[140 109 150  66 169 185  77  54 153 147 109  61 117 163  74 163 151 100
 184 238  88 168 157 169 189 103 116 142 169 112 120 133 124 144 172  98
 155 154  82 147 103 115 159 100  93  88 123 212  86  99 120 136  22 150
 129 137 128 130 124 151 165  92] : J_14
[ 78 117 121 151 172  31 167 191 143 144 183 200 181  86 161 127  94 125
 130 108 182 111 160  81 135 158 206  91  81  56 104 147  71 124  13 146
  90 134 128  61 208 211  77 165  78 128 114  54 191 123  88  99 185 146
 175 175 139 170 157  96 122 187] : J_180
[109 129 130 138 145  95 126 145 140 139 136 154 142 112 138 135 127 123
 128 128 143 131 144 121 142 132 152 119 121 105 127 132 117 132  90 128
 119 140 128 107 149 148 115 133 103 122 128 108 143 125 113 117 129 132
 150 143 135 144 137 118 130 142] : J_505
[119 146 110 180  90  84 164 188 109 114 139 183 133  99 174 101 113 150
  79  35 160  98 103  98  80 145 134 119  98 145 139 122 139 117  97 151
 110 109 169 115 143 130 104 148 158 160 135  58 159 153 136 122 222 107
 127 118 129 125 129 109  99 153] : J_942
[118 147 107 184  85  79 173 196 105 111 143 189 135  96 179  98 111 154
  75  26 164  93 101  93  73 148 135 116  93 145 140 122 137 115  91 154
 106 105 173 113 148 135 100 151 162 166 134  49 164 155 138 122 237 106
 125 117 129 125 129 106  95 158] : J_554
[129 131 122 133 118 125 133 138 124 127 130 136 126 125 138 126 129 133
 120 114 136 124 123 124 120 129 125 127 124 131 131 126 135 126 127 130
 128 125 138 129 129 127 125 131 135 136 130 112 132 131 131 127 147 123
 127 127 129 126 125 124 125 132] : J_647
[147 120 127 127 129 126 125 157 168 172 115 170 135 101 155 169 163 116
 127 146 154 156 173 144 183 114 153 123 144  86 155 125 149 151  80 106
 135 178 142 100 144 136 114 114  62 107 147  84 133 116  96 104  56 128
 181 160 154 161 133 108 152 138] : J_417
[116 136 152 135 151 120  81 107 152 143  97 129 123 121 113 146 149 112
 135 158 107 154 151 154 172 113 132 137 154 126 141 128 136 143 128 114
 135 157 112 130 115 111 142 103  91  98 137 165 114 119 115 124  61 128
 150 127 137 137 131 139 140 113] : J_227
[103 141 155 151 158  95  75 120 161 150  95 150 131 107 122 148 149 111
 127 150 115 156 160 149 181 115 145 134 149 118 146 127 134 147 105 114
 129 164 115 118 125 119 134 104  77  93 140 154 122 121 107 116  56 126
 165 133 142 145 137 135 140 122] : J_706
diff J_505: [109 129 130 138 145  95 126 145 140 139 136 154 142 112 138 135 127 123
 128 128 143 131 144 121 142 132 152 119 121 105 127 132 117 132  91 128
 119 140 128 107 149 148 115 133 103 122 128 108 143 125 113 117 129 132
 150 143 135 144 137 118 130 142]	35, [90]
diff J_180: [ 78 117 121 151 172  31 167 191 143 144 183 200 181  86 161 127  94 125
 130 108 182 111 160  81 135 158 206  91  81  56 104 147  71 124  13 146
  90 134 128  61 208 211  77 165  78 128 114  54 191 123  88  99 185 146
 176 175 139 170 157  96 122 187]	55, [175]
diff J_647: [129 131 122 133 118 125 133 138 124 127 130 136 126 125 138 126 129 133
 120 114 136 124 123 124 120 129 125 127 124 131 131 126 135 126 127 130
 128 125 138 129 129 127 125 131 135 136 130 112 132 131 131 127 147 123
 127 126 129 126 125 124 125 132]	56, [127]
find: [147 123 127 127 129 126 125]	J_647
diff J_554: [118 148 107 184  85  79 173 196 105 111 143 189 135  96 179  98 111 154
  75  26 164  93 101  93  73 148 135 116  93 145 140 122 137 115  91 154
 106 105 173 113 148 135 100 151 162 166 134  49 164 155 138 122 237 106
 125 117 129 125 129 106  95 158]	2, [147]

[141 122 113 129  96 127 113 124 145 137 103 139 132 105 137 116 120 122
 129 118 100 124 120 104 116 136 129] = J_180
[132 138 146 117 122 127 132 121 138 139 119 143 125  99 122 138 146 119
 120 118 113 136 141 114 138 139 133] = J_14
[132 138 146 117 122 127 132 121 138 143 119 139 125  99 122 138 146 119
 120 118 113 136 141 114 138 131 122] = J_706
[138 175 149  72 106 238 227 102 196 110 135  82 125  74 133 145  41 102
 215 210 178 156 100 131  14 142 141] = J_211
[138 175 149  72 106 238 227 102 196 110 135  82 125  74 133 145  41 102
 215 210 178 156 100 131  14 142 106] = J_942
[138 175 149  72 106 238 227 102 196 110 112  82 125  74 133 145  41 102
 215 210 178 156 100 131  14 142 141] = J_613
diff J_613: [138 175 149  72 106 238 227 102 196 110 112  82 125  74 133 145  41 102
 215 210 178 156 101 131  14 142 141]	23, [100]
diff J_613: [138 175 149  72 106 238 227 102 196 110 112  82 125  74 133 145  41 102
 215 210 178 156 100 131  14 142 142]	27, [141]
diff J_613: [138 175 149  72 106 238 227 102 196 110 112  82 125  74 133 145  41 102
 215 209 178 156 100 131  14 142 141]	20, [210]
find: [143 119 139]	J_706
diff J_14: [132 138 146 117 122 127 132 121 138 139 119 143 125  99 122 138 146 119
 120 118 113 137 141 114 138 139 133]	22, [136]

